128 stands for zero in the data rows.
A hidden rule labels the rows of this table. It goes by one to three of the table's principal directions, not those with the most spread.
[128 143 115 124 113 140 135 127 152 127 143 148 118 139 117 116 110 156 116 124 164 120 111 112 131 142 124 154 135 112 119 109 162] t
[148 150  96 126 117 150 102 116 149  89 131 130 122 112 100  95  59 165 125 126 129 107 163 148 105 109 103 134  97 128  96  81 184] n
[125 114 131 128 146 108 134 133 119 136 116 120 140 132 135 131 150 118 138 137 117 129 125 130 124 121 136 121 113 130 140 140 100] t
[114 144 129 151 129 138 126 116 117 129 139 125 117 128 132 114 119 114 112 127 158 135 118 131 127 138 135 136 120 137 124 121 144] n
[106 126 156 149  99 126 155 143 135 121 157 139 109 159 116 123 146 156 148 135 134 117  80  91  91 156 132 127 103 106  78 102 124] n
[ 98 172 122 131 157 126 140 129 141 149 153 154 147 116 114 103 124 120  65  91 218 105  87 124 158 118 157 158 121 146 146 119 171] t
[122 137 111  99 112 144 128 126 149 125 138 150 120 123 118 129 114 159 106 115 161 131 113 123 150 130 112 139 130 125 119 132 158] n
[ 53 134 151 140 129  99 176 152 119 160 155 124 116 155 128 111 180 123 129 122 181 135  55  83 131 161 160 141  91 142 111 143 113] m
[114 145  91 101 116 141 151 123 172 115 141 163 120 165  93  92  97 174 114 127 228 113  95 114 168 139 114 194  96 106 124 104 183] m
[160 150  90 111 109 145 111 131 181 105 129 163 125 130 102 118  83 196 110 114 144 109 133 122 108 134 102 150 145 102 124  92 183] m
[131 100 121 113 113 128 141 131 134 121 125 108 121 130 117 126 118 137 164 150 106 109 137 121 132 128 117 134 120 128 102 127 127] m
[114 128 138 130 131 114 137 135 116 144 127 119 124 139 141 127 147 120 142 132 116 149 130 115 124 136 138 125 124 128 134 138 109] n
[167 134  99 124 125 137 105 130 167  82 120 153 146 126  93 108  86 171 124 124 130  90 146 156 106 104 106 136 114 107 126  80 154] t
[160 150 109 105 119 162  88 102 129 103 122 155 139 105 130 120  89 119 101 118 141 152 176 183 167  89 104 123 147 121 157 113 148] n
[190  69 154  87 132 145 132 113 136 108 103 160 165 130 122 207 156 116 131 134 106  95 122 152 187  95 103 118 174  98 148 165  85] m
[160 132 101 124 111 139  91 129 143  83 115 131 139 111 112 105  93 140 145 135  93 122 179 176 109 100 103 112 132 121 135  86 132] m
[ 93 144 107 104 133 115 148 140 138 146 138 115 132 118 116  96 119 129 130 124 160 118 127 115 153 122 141 151 114 150 126 122 157] m
[128 114 127 126  80 140 156 134 150 117 146 125  97 165 112 117 113 166 178 158 125 115 117  87 112 161 114 156 128  95  79  95 150] n
[128 149 114 145 131 133 110 125 120 151 131 109 108 108 148 114 103 125 109 119 115 150 152 121 109 142 139 128 149 144 136 132 151] t
[161 103 115  70 119 134 137 132 177  75 114 178 171 144  77 147 129 166 141 128 155  75 114 155 174  88  92 143 118  95 131 108 129] n
[107 119 146 118 133 121 145 130 115 133 134 114 136 114 124 142 144 115 138 130 120 110 113 118 136 117 132 114 111 148 100 140 125] n
[101 132 132 136 122 121 151 138 129 152 147 117 107 138 132 117 130 145 131 130 139 129 102  87 111 154 141 140 113 130  99 130 142] n
[ 77 151 127 168 188  94 131 124  85 174 123  89 130 109 157 106 149  79  94 122 155 148 110 123 111 135 170 123  86 181 148 160 122] m
[ 91 147 123 136 154 118 144 127 118 170 142 100 108 111 135 119 112 136 100 113 149 123 107  82 115 147 149 141  99 165  97 152 171] n
[144 105 132 113 125 115 134 137 137 111 113 130 145 135 118 145 143 145 160 144  92 110 128 127 110 116 113 113 117 114 115 121 108] n
[179 135 115  90 126 147  89 126 151  81 115 145 165  84  98 137  85 144 126 108  82  92 190 178 137  66  99 102 144 129 127  98 149] n
[ 89 135 121 122 155  90 146 149 121 167 125 105 134 113 140 123 155 132 126 125 122 130 106  96 106 134 149 119 106 157 123 150 125] m
[154 155  97 122 125 142  95 127 161  97 128 158 139 109 106 110  86 168  97 108 140 112 142 154 108 109 109 126 126 119 131  92 166] m
[184 101 124  93 121 153 112 110 145  93 112 157 145 134 113 151 103 144 131 131 118 115 158 161 166  93  97 132 134  96 138 128 119] t
[102 126 123  98 149 116 162 117 125 156 120 136 136 147 135 144 156 121 120 137 187 136  89 103 174 134 130 157 110 131 139 161 137] t
[ 56 160 145 185 145  95 170 142 101 194 156  96  98 149 159 101 167 105 121 133 168 149  68  58  86 191 182 149 115 149 116 133 138] m
[143 131  61 131 116 124 115 131 166 118 109 125  98 155 121  88  83 190 138 149 140 143 143 118  89 164 105 166 113 108 138 108 160] t
[167 155  75 131 124 146  78 112 139 114 108 128 125 109 137  92  72 129 116 133 120 157 199 173 123 117 112 138 161 123 174  98 158] t
[135 114 167 152 123 135 126 120 103 116 129 137 132 138 141 156 162  97 133 134 113 139 113 143 125 128 129 102 137 117 131 136  84] t
[113 113 184 202 105 130 141 134  84 157 156 100  85 154 168 128 162  86 149 144  91 162 111  99  86 179 165 112 155 115 116 132  74] n
[ 84 127 140 109 141 104 144 141 114 136 128 123 146 117 126 131 170 109 131 121 140 130 103 132 147 112 137 108 100 155 127 149 104] m
[103 164 100 129 102 138 143 129 158 131 153 147 103 153 114  86 102 166 119 129 196 134 102  99 126 159 125 173 119 113 114  90 186] m
[137  87 164 100 134 121 158 131 128 121 123 144 154 143 116 175 170 124 147 135 121  96  94 119 158 110 123 120 119 113 113 152  90] n
[149 133 162 161 109 159 102 105  94 121 133 139 119 130 159 149 142  74 116 127 117 172 146 163 144 133 129 107 181 113 159 132  96] t
[ 97 106 178 130 130 118 166 130  96 147 141 111 131 137 137 156 177  89 152 138 122 120  93 103 146 130 146 114 116 138  99 153  94] n
[ 95 102 163 122 163  89 155 136  93 151 110 111 149 134 146 172 202  98 143 135 108 134  89 110 127 126 140  97  95 150 126 182  73] m
[113 146 121 180 130 130 108 115  85 155 128  71  92 114 167  92 105  79 139 147  99 174 176 132  99 153 150 125 141 156 137 126 132] m
[113 120 127 105 152 108 141 132 124 147 117 127 144 127 133 140 153 120 121 123 140 132 116 123 154 118 135 130 117 140 146 160 112] m
[128 131  91 109 127 132 128 125 149 130 125 114 113 115 116 115  87 167 126 132 133 113 136 110 119 135 112 146 111 140 101 126 177] n
[141 177 114 190 102 130  94 153 158  91 147 149 128 132 108  70 105 149 124 113 121 117 141 152  49 141 138 123 154 105 142  35 145] t
[128 122 112 108 134 116 145 133 150 131 124 136 133 137 116 131 126 167 135 138 139 106 104 101 114 131 118 141 102 119 105 123 147] t
[115 136 120 145 114 125 127 130 120 146 136 114 100 134 148 110 123 138 136 142 117 158 129 107  95 154 132 127 125 125 117 122 132] t
[ 83 106 147 132 139 100 169 144 112 177 141  98 101 140 145 139 159 142 138 135 122 133  80  61 106 164 151 129  93 144  87 172 114] t
[170 144 108 127 110 155  88 123 156  82 127 155 137 104 105 124  85 159 110 113 114 107 155 165 107 106 100 114 146 116 124  88 158] t
[ 87  89 192 148 172  85 168 136  61 186 122  79 140 127 169 169 214  48 151 141  89 139  99 100 138 131 176  96 117 162 131 197  46] n
[144 167  98 121  98 159 101 115 143 114 137 146 118 122 129  92  80 135 118 126 149 154 171 152 142 122 114 147 160 112 147  84 172] m
[114 142 134 145 116 143 138 117 117 157 148 123  95 143 149 120 118 121 116 128 155 156 120  99 137 161 141 151 144 124 124 136 147] n
[ 96 136 135 152 137 109 142 132 108 146 128 114 125 143 143 114 160  95 135 138 147 148 111 123 126 146 149 133 123 137 147 132 109] n
[164  84 140 110 121 124 127 125 122 116 105 130 145 130 138 166 155 123 164 159  73 125 137 140 126 111 108 101 144 106 128 137  82] t
[110 120 103 124 137  98 147 143 140 146 112 103 114 146 128 122 134 161 154 145 118 128 117  86  93 160 127 144 104 134 116 140 137] m
[101 152 120 129 145 114 121 134 116 137 126 106 133 108 129 107 124 108 124 113 128 138 149 136 131 120 142 123 117 162 139 132 138] m
[141  95 143 134 118 121 144 140 134 132 126 116 120 138 127 156 144 142 155 142  88 105 112  99 103 148 127 121 144 117 103 137 111] t
[148 131 133 122 118 146  99 125 123 113 126 129 130 101 130 139 112 119 119 111  93 137 166 157 135 109 118 103 156 136 136 131 124] n
[124 133 137 139 137 135 107 113  92 155 120 123 120 116 171 140 149  75 101 121 129 188 146 152 159 133 141 114 169 141 181 168  95] m
[150 109 155 132 121 146 116 121 112 131 133 130 120 118 142 155 129 113 117 117  96 138 142 137 140 123 130 108 156 123 129 152 102] n
[134 113 153 124 107 128 117 140 111 113 122 123 131 139 135 132 151  97 164 127  80 159 170 157 148 117 129 106 153 119 157 132  71] m
[150 104 154 147 106 130 143 137 141 102 135 139 121 169 111 136 133 155 165 142 103 105 116 109  95 143 122 130 115  88  98 102 107] t
[ 99 137 121 157 113 123 139 130 111 165 137 101  87 147 159 104 135 114 140 147 137 173 125  97 114 178 146 148 146 130 137 135 128] n
[128 111 138 118 125 119 152 134 139 128 127 139 133 149 120 150 152 147 143 138 132 111  94 103 122 138 123 132 119 112 110 131 120] t
[127 129 127 154 114 123 130 138 139 111 132 126 113 151 117 112 123 155 149 138 117 121 119 115  80 150 124 130 106 112 105 101 129] t
[ 71 127 154 167 142 114 157 115  56 214 142  61  79 134 198 118 156  58 138 154 125 198 126  78 135 176 177 136 131 161 129 182 105] n
[145 165 119 142 112 164  90 116 124 124 146 127 113  96 133  99  73 111  99 103 124 146 184 158 139 117 133 128 169 138 143 103 163] n
[158 144 109 123 129 137  99 128 150  95 115 148 152 114 108 124 109 131 116 112 126 112 157 168 132 106 114 126 154 124 158 103 142] m
[118 102 176 158 144 103 157 143 111 140 132 118 135 149 131 159 180 113 146 130 102 105  86  97  98 144 152 111 117 125 109 145  83] t
[116 149 125 109  99 148 136 135 150 130 163 150 117 119 114 110 106 159 112 112 156 120 114 111 139 126 127 139 134 120  99 102 167] n
[158 136 106 122 111 144  88 127 136  97 116 123 126 107 121 114  88 133 136 120  86 138 193 168 122 110 109 114 151 131 143 109 135] n
[104 125 147 144 152 110 141 128  97 168 130 107 124 125 156 135 156  97 120 128 125 148 115 110 128 138 156 121 123 146 136 160 104] t
Which label does each new row get?
[130  89 155 127 108 124 150 133 117 121 133 125 119 161 131 132 150 129 174 157 102 133 121 118 127 130 126 123 105 100 105 126  80] -> m
[112 165 113 154 109 135 132 135 153 111 153 135 109 140 102  86  92 169 126 123 160 107 111 106  83 150 128 150 101 121  89  72 184] -> n
[118 131 115 132 142 116 123 125 115 142 117 103 120 116 141 123 123 128 131 137 110 142 139 120 106 133 128 119 109 147 121 141 134] -> t
[ 52 143 137 152 134 113 186 129 116 183 157 110  90 159 141 120 159 124 115 135 209 137  41  50 128 194 159 170 100 148  96 154 160] -> n
[148 193  73 157  96 159  69 129 158 104 143 125  93 100 117  58  30 173 104 104 116 147 199 148  71 140 117 138 152 131 128  60 207] -> n
[149  99 128 133 100 126 128 139 133 111 122 117 120 151 126 113 127 130 180 156  84 131 158 137 117 132 122 129 140 101 131 105  94] -> m
[106 114 161 157 156 113 134 119  71 175 122  95 118 130 177 144 171  58 122 133 116 176 129 125 146 142 163 115 139 150 162 184  73] -> m
[ 95 145 107 101 174 109 135 127 122 155 123 115 147  97 125 115 122 116  92 105 169 119 124 128 164 103 144 138  92 175 139 160 154] -> n
[114 118 135 141 112 115 155 146 143 129 140 129 118 153 118 125 147 155 152 143 129 108  87  91  92 156 131 136 116 112  96 110 126] -> t
[141 133 117 128 118 134 107 132 135 111 129 123 128 105 120 116 103 143 132 125  97 119 154 143 103 114 118 109 128 132 114 106 138] -> n
[166  97 141 103 107 144 134 123 148  97 127 169 151 138 112 160 142 145 139 144 127  98 106 142 145 105 102 121 142  88 116 111 111] -> t
[171 107 116  75 144 129 117 130 154 103 107 141 171  97  99 155 110 146 129 117  98  77 157 154 155  72 106 116 133 129 129 130 134] -> n
[160 156 103 133 113 159  76 116 137  86 126 147 131 113 117  91  76 122 109 110 132 147 193 195 143  99 113 128 148 120 167  90 142] -> m
[118 144 134 131 135 133 126 124 122 122 134 115 131 105 116 133 114 121 120 114 125 106 131 126 123 120 128 119 119 155 102 125 158] -> n
[142 169  97 146 110 156  82 125 153  84 137 152 119 116 104  86  73 149  91  97 155 134 159 175 118 123 114 134 135 128 148  87 166] -> t
[124 135 116 108 149 125 110 120 104 149 119  92 133  73 145 129 107 108 121 124  88 136 172 138 132  98 130 101 125 170 120 149 143] -> n
[101 140 150 167 162 116 121 119  84 148 126 104 132 108 152 134 154  74 103 120 131 144 116 139 117 129 154 104 115 165 140 154 109] -> t
[120  89 188 152 124 130 157 122  95 144 135 132 117 164 152 177 191  86 135 137 132 143  79 111 151 156 144 121 145 111 131 174  63] -> t
[170 129 146 135 121 159  96 111 124  95 129 146 141 105 122 149 107 113 109 113 104 116 156 169 135  99 114 103 156 122 131 117 127] -> n
[159 147  81 115 154 128  84 121 141 114 102 121 147  87 121 109  79 137 105 114 109 122 187 169 121  95 115 122 131 149 158 118 158] -> m
[100 117 136 100 148 122 177 126 137 162 141 129 127 144 116 144 137 137 113 120 189  98  76  78 178 139 142 170 105 138 106 165 154] -> n
[124 153 104 128 131 123 123 141 155 125 139 138 132 113 110  99 101 166 110 114 142 105 122 120  98 123 130 135 113 131 114  96 166] -> t
[100 146 140 166 149 117 121 131 101 131 133 102 132 112 131 105 134  82 120 117 131 127 134 147 117 124 155 116 115 162 138 124 120] -> m
[125 121 130 131 144 123 132 116 106 164 118 118 123 127 162 145 150  98 116 139 133 159 123 121 146 141 139 131 151 133 156 164 111] -> m
[172 132 120 119 114 156  96 119 150  87 121 172 145 135 113 127 109 127 108 111 146 132 157 184 165 103 110 135 163  98 176 108 120] -> t
[164  91 137 115 112 138 125 121 127 122 108 131 123 148 140 166 142 125 153 146  92 143 144 132 144 136 109 125 165 102 144 152  94] -> m
[145 106 151 129  91 139 160 134 137 151 148 128 111 148 138 147 139 136 162 153 105 115 113  80 125 156 133 143 182  92 101 114 128] -> n
[161 118 117 113 112 145 108 117 134  94 114 135 131 133 119 125 102 135 148 138 107 134 171 160 140 108 103 127 129 110 135 112 123] -> m
[145  91 138  97 134 140 127 108 110 127 105 128 131 132 141 171 144 102 130 134 124 148 139 148 188 117 111 125 141 128 151 184  95] -> t
[122 139 145 155 122 131 119 135 134  78 138 140 135 138  94 113 122 138 132 113 133 101 118 151  99 119 123 114  86 127 104  93 126] -> m
[141 118 137  98 129 123 136 137 145 120 122 147 152 128 113 155 144 143 136 120 115 105 122 124 139 111 119 121 137 118 125 130 122] -> t
[100 151 123 165 130 118 128 123 100 165 131 101 101 133 167 109 139 104 129 145 130 175 127 107  98 166 147 130 137 139 139 130 131] -> m
[133 138 109 149 118 156 107  95 105 115 123 113 110 130 141  98  95  85 129 149 157 160 165 169 157 130 121 147 135 132 152 116 140] -> m
[ 94 128 154 150 140 104 139 145 105 139 137 116 135 123 136 122 168 103 133 126 119 131 104 125 107 127 153 102 106 145 124 132  92] -> m
[150 117 115  94 131 138 127 118 139 130 116 132 134 121 125 146 111 135 124 126 127 122 147 130 163 115 114 140 145 126 137 146 142] -> t
[ 59 127 170 162 140  94 171 147  92 159 148  84 116 136 136 129 178  99 154 134 121 121  78  78  95 158 164 113  86 164  81 145 109] -> n
A new table starts here. A hidden rule labels the rows of this table. It goes by one to three of the table's principal directions, not those with the most spread.
[146 116 138 135 131 107 121 134 144 130 161 118 105 151 109 117 128 116 132 145 122 148 102 153 138 134 133 148 140 115 118 127 116] 1
[156 124 138 149 130 105 125 138 152 132 176 107  81 153 100 104 143 109 118 176 126 169  84 133 157 142 127 167 141 118 116 116 121] 1
[120 196 159 116 174 104 111  85 183 118 191  56 209 124  87 137 125 130  92 180  42 148  73  87 172 115 192 131 151 129  81 132 155] 4
[130 137 146 152 141 118 126 152 124 160 113 108 133 118 154 109 153 113  79 172 116 156  99  85 160 124 148 151 122 116 113 101 164] 3
[112 147 137 106 137 134 129 110 141 123 110 132 175 130 128 146 106 129 134 113 102 107 141 123 118 117 144  93 132 139 133 143 135] 0
[115 174 125 145 151 141 129 106 149 142 144  85 145 111 126 124 134 133 109 171 125 148 108  86 167 123 146 134 132 135 119 137 155] 4
[109 139 117 151 134 154 142 134 120 163  86 127 127 106 174 124 124 137 117 138 177 134 140 120 151 115 119 122 122 110 148 133 148] 2
[135 116 126 172 134 115 119 158 124 169 149 116  66 142 150  92 144 122 125 174 180 181  88 161 162 125 126 168 135  89 121 124 123] 3
[127 105 135 122 106 118 110 163  88 129 104 154 126 128 151 125 148 123 126 122 124 122 138 123  91 120 125 125 116 144 121 104 128] 0
[140 160 149  98 174  89  85 119 119 123 195  81 193  94  99 138 154 143  85 130  42 123  75 103 116 125 174 139 133 111  62  78 133] 2
[142 125 104 144 138 140 144 112 145 138 136 114 100 130 109 118 120 130 140 119 160 131 124 143 143 145 110 134 117 120 135 153 122] 3
[132 184 149 108 188 107  98  81 168 131 200  55 203 130  68 139 125 119 111 147  24 130  81  92 141 132 196 121 141 147  75 139 155] 1
[121 116 113  97 128 129 108 128  89 118 130 152 145 106 134 148 123 156 154  68 132  90 150 165  72 121 119 103 122 120 121 119  99] 0
[130 146 132 144 153 129 146 106 165 139 137  95 143 129 116 122 120 122 106 147 115 142 109 112 176 136 146 141 130 111 124 146 149] 3
[151 122 143  98 129 104 114 117 142  98 165 125 143 154  74 138 126 111 138 115  62 114 118 126  98 143 142 121 133 158 109 125 116] 1
[143 137 140 146 129 127 150 135 155 137 109 115 124 132 127 114 136 108  89 167 124 148 108  86 166 136 125 141 122 127 133 116 154] 3
[107 191 125 153 171 149 133 105 150 166 143  78 142  97 147 121 133 138  96 180 139 157 100  81 188 119 149 136 140 109 127 127 165] 3
[118 134 118 134 114 146 133 138 127 144  96 154  99 145 146 118 120 121 153 139 173 136 136 134 117 119 108 103 125 144 154 144 124] 2
[123 161 135 122 142 134 128 112 143 126 136 109 153 118 119 135 129 127 113 147 103 129 120  90 140 126 140 120 134 142 125 122 145] 4
[107 145 114 125 138 138 121 124  94 127 115 112 175  65 161 141 143 171  99 111 138 109 138 110 127 111 131 129 111 106 106 107 138] 0
[124 125 117 140  98 144 134 133 133 123 112 137 102 139 135 126 121 132 153 147 176 137 146 142 127 118 103 122 129 148 146 146 117] 0
[120 143 131 117 141 132 126 121 122 130 128 129 144 114 134 136 129 131 119 120 112 119 129 110 126 128 136 120 131 126 130 117 135] 3
[100  87  96 148  73 184 175 142  96 123  33 199  70 127 186 132 114 130 164  90 220 106 218 133 121 132  70 113 112 147 206 159 126] 1
[105 109 130 146 128 135 139 135 123 148 111 151 102 146 164 122 110 124 149 119 161 139 143 170 148 121 134 133 143  96 155 152 123] 1
[124 152 137 106 161 118  78 133  79 143 166  93 182  74 137 149 158 146  98 120  69 108 119  92  94 118 161 130 133 132  82  69 145] 1
[126 129 124 152 136 130 144 123 151 143 132 114 112 132 136 117 117 132 125 145 162 150 115 152 169 127 126 145 134  93 135 146 127] 0
[134 132 129 128 130 131 143 118 140 118 117 112 155 110 122 134 130 134 102 127 115 118 130 103 144 133 127 133 117 126 122 124 142] 2
[145 112 120 161  99 133 115 174  95 152 114 120  85 106 161 112 162 131 107 174 185 153 126 115 126 119  95 157 118 135 122  86 134] 0
[127 141 153 152 146 121 129 136 149 161 117  96 151 135 142 119 130 106  91 174 104 153 106  99 170 121 159 142 134 122 118 125 168] 1
[135 143 140 127 146 118 130 108 167 127 153 104 142 153  96 126 114 113 130 143  96 138 106 130 148 133 151 127 138 131 119 151 133] 1
[119 101 126 124 104 142 145 138  96 109  87 157 131 107 154 141 137 131 115  96 125 101 175 105 119 134 114 134 117 136 147 114 138] 1
[131 137 153 150 121 109 146 139 170 131 109 115 141 152 134 108 127 112  95 186 126 165  92 115 179 116 143 143 127 114 121 137 146] 0
[119 144 130  97 154 132 112 115 105 130 127 128 174 106 123 148 131 130 122  88  75  92 141  96  93 132 149 101 122 146 117 114 143] 3
[147 164 157 109 157  96 104 120 154 125 160  84 191 129  88 128 142 116  88 161  44 135  76  82 128 125 170 123 126 145  78 104 151] 2
[117 137 138 125 158 113  94 152  85 167 127 120 158 100 164 125 150 135 102 125 107 129 106 120 111 113 159 127 122 104  97  92 145] 2
[131 143 145 124 144 114 113 134 142 144 145 123 128 150 120 120 127 110 128 153 107 146  98 128 128 123 147 121 142 129 121 122 131] 2
[134 141 114 135 124 138 120 123 127 126 154 108 111 113 118 129 137 140 133 148 151 136 124 123 129 127 113 137 132 139 123 121 121] 4
[127 145 138 145 139 123 138 119 164 135 144 107 122 144 122 116 121 120 119 166 130 157 103 129 172 126 140 142 142 112 129 143 135] 4
[126 118 134 138 115 128 126 155 115 146 102 152  98 150 146 112 137 106 132 144 140 143 126 118 119 128 125 125 123 144 141 124 136] 3
[151 116 141 161 120 114 153 133 176 131 135 115  88 169 108 100 127  98 114 177 136 170  97 127 182 143 126 162 133 120 134 146 136] 1
[105 189 127 141 166 145 105 122 107 166 128  71 184  68 159 131 158 145  78 169 108 137 110  48 148 110 161 129 119 138  96  99 181] 3
[142  74 150 141  86 116 146 175 123 131  72 183  80 181 147 109 130  82 130 138 137 140 143 133 121 136 112 134 122 144 159 125 131] 3
[141 126 109 162  96 154 156 129 148 124 102 117  89 132 123 113 136 122 125 166 178 146 141  96 156 138  92 143 110 162 148 146 141] 4
[118 137 114 135 128 142 114 141  87 140 126 120 127  79 163 133 151 156 112 131 159 125 137 113 120 116 115 137 123 119 121  94 131] 4
[143  97 140 116 119 105 119 141 123 113 149 150 106 154 111 126 127 115 143 113 109 127 124 160 107 137 128 137 139 123 126 119 104] 1
[132 124 139 170 122 115 178 120 205 129 112 123  95 185 119  90 106 103 120 179 160 182  90 150 215 134 132 154 128  93 146 187 133] 0
[135  98 145 151  93 117 143 158 138 126  99 145 103 156 146 113 129 110 119 160 151 153 129 140 150 122 117 149 129 124 139 129 129] 4
[117  61  98 141  91 151 169 157  90 132  51 217  52 138 182 116 113 133 164  60 225 109 182 190 112 139  70 123 108  90 191 149  96] 3
[135 155 133 109 147 120 117  93 164 111 181 106 139 154  72 133 116 117 151 135  81 129 107 124 124 138 150 115 144 155 117 151 121] 1
[188 141 180  83 144  58 112 117 189  78 194  92 188 164  26 128 141  94  80 156   0 130  52  86 120 149 167 136 130 151  66  90 130] 2
[138 113 138 130 111 123 150 126 158 112 113 136 128 153 116 128 111 115 129 133 126 130 134 139 144 131 122 129 130 129 140 145 125] 0
[152 149 123 132 121 136 154 103 176 103 130 100 134 133  81 124 130 118 110 155 113 131 117  77 153 147 115 130 114 164 128 141 144] 2
[138 107 134 111 118 119 131 129 131 113 118 145 139 143 114 136 117 120 136 101 109 109 140 144 107 133 125 116 124 134 129 132 118] 2
[120  97 146  98 108 109 127 139 103  91 107 166 161 129 135 144 130 130 122  83  84  97 153 132  98 126 138 123 122 129 123 116 120] 4
[134 132 126  90 139 119 112 116 117 109 146 136 159 116 105 147 124 142 137  86  95  94 130 137  84 130 130 103 125 131 113 114 110] 2
[134  56 126  83  79 119 140 145  93  73  87 219 112 155 123 147 112 124 172  32 121  71 188 179  53 142  95 102 116 140 159 131  82] 4
Here are more rows. What is the label of each one?
[145 105 127 142 100 133 139 137 135 117 131 137  79 152 113 121 133 107 140 145 141 139 141 122 131 144 106 146 132 156 147 131 124] >> 1
[119 139 141  88 163 108  86 125  94 134 144 122 198 109 124 147 133 136 124  83  55  94 120 125  76 119 172 100 122 130  87 108 133] >> 2
[128  93 118 128 102 121 112 161  87 129 112 159 106 124 156 125 134 144 147 105 172 123 141 177  91 115 106 129 119 113 125 116  99] >> 0
[126 148 133 138 132 131 156  97 183 111 143 107 133 146 105 127 108 124 125 154 124 144 118 125 179 132 135 137 142 121 138 161 132] >> 4
[112 109 108 128 102 162 159 117 125 114  86 169  99 139 140 137 105 127 165  92 169 105 184 140 121 137  97 109 125 145 178 164 119] >> 1
[117 140 123 101 135 143 127 118 105 118 111 143 155 101 134 148 130 138 124  93 106  94 153  97 100 130 126 103 122 143 136 111 134] >> 3
[163  60 145 154  58  97 160 171 166  98 104 180  42 215 112  91 120  88 150 166 174 171 115 184 145 137  89 157 127 128 155 152  92] >> 0
[131 119 108 142 131 131 115 137 102 141 153 122  91 111 137 120 142 144 139 124 165 137 125 151 123 131 114 149 128 111 122 118 113] >> 1
[102 177 143 102 160 129 103  99 135 132 130  90 230 103 126 156 116 143 115 126  67 106 125 101 118 101 177  91 132 144  96 133 155] >> 0
[148 142 165 135 136 102 150 116 195 115 136  94 162 157  93 120 121  99  85 178  73 152  89  95 183 134 156 145 135 126 113 134 155] >> 4
[125 170 154  98 145 116 137  90 178  95 137 108 198 144  83 140 116 114 108 141  44 118 108  76 142 130 166 103 130 158 113 144 150] >> 0
[120 135 134 129 133 120 104 161  99 163  98 138 140 124 162 116 143 125 118 141 136 137 109 122 105 108 138 110 115 128 114 108 139] >> 2
[135 122 143 134 127 117 102 173  93 163 111 135 120 124 158 116 155 111 106 154 123 141 112 105 106 119 133 130 123 136 116  82 145] >> 2
[142 162 111 120 137 122  96 113 129 117 193  90 123 115  86 124 148 147 141 152 125 139  94 119 107 128 125 129 126 154  92 119 111] >> 0
[139  82 161 137  89 100 150 160 131  99  87 147 146 139 146 125 137 115  83 138 105 132 135 122 151 125 130 161 119 112 122 111 139] >> 4
[162 108 135 165 103 111 136 156 156 134 142 116  67 161 114  97 142 106 117 192 162 176  93 138 160 135 106 168 130 126 125 121 122] >> 0
[108 124 122 155 117 145 148 137 131 148  86 140 111 134 166 116 120 127 130 142 176 144 140 135 157 118 121 130 123 115 152 153 139] >> 0
[112 102 106 132  99 154 158 125 128 120  84 183  81 156 145 125 100 126 179  93 190 118 171 171 120 132  94 106 124 130 181 175 105] >> 2
[120 138 134 123 143 118 111 126 122 134 144 117 148 124 130 130 131 132 125 129 108 130 115 132 125 120 149 127 132 121 110 125 130] >> 4
[121 142 158  92 168 102 108 116 130 133 137 126 195 139 113 140 120 111 116  98  35 106 109 116 106 128 182 101 132 126 103 124 145] >> 3
[119 127 129 113 138 123 107 141 105 150 101 144 156 132 145 130 123 126 139 103 120 113 128 143  89 115 141  94 115 132 118 131 130] >> 2
[105 119 102 179  88 175 155 147 110 149  74 141  68 114 189 116 133 136 137 162 233 151 171 121 162 117  85 145 124 135 174 144 140] >> 4
[122 135 123 156 131 127 107 146 106 154 142  96 124 101 156 117 152 144 110 165 156 154 111 126 144 112 134 156 126 114 103 111 139] >> 4
[129  50 134 135  74 110 128 194  81 133  65 211  75 166 178 110 129 114 155 100 181 129 153 196  86 117  98 128 115 111 152 123  97] >> 0
[145 135 153 149 129 107 128 131 173 135 156  98 118 164 105 112 126 100 116 190 109 169  91 126 167 128 146 152 147 132 118 134 138] >> 4
[120 125 128 150 120 143 163 130 156 141  95 150  89 156 145 113 110 110 136 146 169 149 133 134 167 131 114 128 134 115 170 155 133] >> 3
[ 92  90  93 115 117 171 167 123  94 135  44 218  96 135 176 138  89 135 186  24 193  79 203 179  95 136  93  79 112 109 201 176 107] >> 3
